In the rows, zero is written as 128.
Rotation paths and how fast each direction turns (degrees a step)
Each turn is a multiple of 5 degrees from 10 to 175, or 0.
Each row of a path follows its step; steps can be skipped.

step 0: [130 130 123 129 122 129 133 135 129 130 119 128 141 135 128 130 136 124
 133 138 137 125 117 133 120 134 124 129 134 122 124]
step 1: [137 128 130 126 135 132 130 126 135 127 131 129 134 131 124 134 142 125
 131 142 131 121 125 114 127 125 127 134 131 127 123]
step 2: [123 130 122 128 136 133 122 122 121 126 125 134 133 130 129 131 143 123
 128 133 125 127 115 127 123 123 117 133 120 129 131]
step 3: [135 125 129 130 133 130 126 121 130 132 124 132 132 126 140 133 132 136
 120 128 135 133 113 128 127 124 121 140 134 126 127]
step 4: [126 129 135 132 132 122 115 115 125 135 128 133 130 126 129 144 129 132
 135 132 130 123 122 127 131 125 124 130 133 131 124]
step 5: [124 123 125 125 131 124 125 123 127 135 113 138 139 120 135 130 130 128
 128 130 127 118 123 130 134 119 129 122 131 126 132]
step 6: [134 122 131 132 122 131 123 130 126 117 119 132 131 123 132 135 120 133
 135 134 133 121 120 120 132 122 126 128 132 122 135]
step 7: [124 118 135 132 127 119 124 134 127 128 121 126 134 126 124 131 135 136
 137 134 126 127 117 122 124 124 135 126 124 136 138]
step 8: [124 122 123 129 128 126 137 125 127 122 125 119 137 125 133 128 131 132
 133 138 127 131 115 126 120 124 124 118 138 127 128]
step 9: [130 126 130 127 132 128 126 122 125 131 133 119 136 131 124 129 125 127
 129 137 123 125 123 112 119 118 128 135 137 124 136]
step 10: [131 131 122 124 134 125 123 127 115 132 133 123 137 129 129 135 133 122
 124 130 123 131 112 126 130 128 128 124 128 129 141]
step 11: [133 123 125 124 133 124 125 124 122 128 128 128 138 137 130 125 130 135
 124 132 132 129 122 129 136 135 121 132 146 125 135]
[124 128 129 131 129 125 126 130 127 130 130 129 129 131 129 129 127 127
 128 130 126 128 128 124 131 128 129 128 123 130 126]	135
[133 130 130 129 127 129 128 129 129 131 132 128 125 127 130 130 127 129
 132 130 128 125 129 127 126 128 130 130 128 131 130]	130
[127 127 129 130 129 126 130 127 130 130 129 126 129 128 127 128 131 130
 130 131 128 127 129 130 131 132 127 125 132 131 124]	100
[126 129 129 129 128 128 124 128 127 130 129 128 127 127 120 126 130 127
 130 126 128 126 126 130 127 125 128 129 128 129 128]	140
[131 129 128 129 127 130 129 128 126 129 126 126 130 127 125 129 129 124
 126 129 127 124 130 127 133 129 128 127 126 126 130]	80

step 0: [128 130 131 127 122 123 130 142 130 116 128 123 120 126 136 126 124 129
 126 122 132 133 140 124 130 132 131 133 133 135 130]
step 1: [125 137 130 124 134 137 123 135 132 120 132 123 128 127 125 129 129 135
 135 119 127 123 138 129 131 122 137 134 120 123 126]
step 2: [135 137 128 126 125 127 128 138 124 122 126 126 124 131 131 134 126 124
 137 123 121 134 127 136 131 136 122 129 116 130 121]
step 3: [133 134 125 132 128 127 135 138 138 119 130 139 122 125 130 127 124 141
 125 125 127 121 133 134 125 127 125 125 123 131 126]
step 4: [135 130 132 123 132 137 128 135 128 119 128 115 123 130 138 131 131 134
 123 134 123 127 132 130 124 130 133 127 124 139 130]
step 5: [124 134 124 125 131 127 125 135 128 117 125 129 136 127 134 131 129 125
 127 126 136 129 137 133 132 119 130 122 114 135 123]
step 6: [127 131 136 125 135 133 132 135 131 123 130 127 132 126 122 138 126 135
 126 118 124 132 124 134 133 134 122 123 119 137 134]
step 7: [119 126 122 127 124 129 132 139 130 119 131 132 118 127 130 133 124 130
 122 136 131 132 138 130 130 140 128 127 121 130 131]
step 8: [131 128 130 132 122 141 121 135 130 122 137 127 135 125 135 136 134 138
 132 125 129 124 136 132 135 129 135 127 127 130 131]
step 9: [125 134 138 126 129 123 133 140 121 117 128 124 126 132 138 137 129 125
 132 121 134 135 131 131 132 127 127 127 128 126 124]
step 10: [125 135 126 128 130 125 127 140 136 116 133 127 124 119 119 127 124 138
 135 122 127 129 131 130 132 123 124 134 125 130 133]
step 11: [136 129 126 122 131 139 131 138 125 124 131 122 118 130 133 128 124 131
 129 128 119 126 135 128 136 136 125 132 117 125 125]
[125 129 125 127 129 132 127 128 130 128 128 124 126 127 126 126 128 129
 128 133 129 128 129 127 126 129 130 131 128 127 130]	110
[126 127 125 128 126 128 131 125 132 126 127 131 131 125 127 125 130 130
 130 127 128 128 131 131 129 125 129 129 128 127 128]	155
[127 130 129 125 128 128 125 128 126 130 129 125 129 129 129 128 133 127
 127 125 130 126 131 129 127 127 133 126 129 128 125]	95
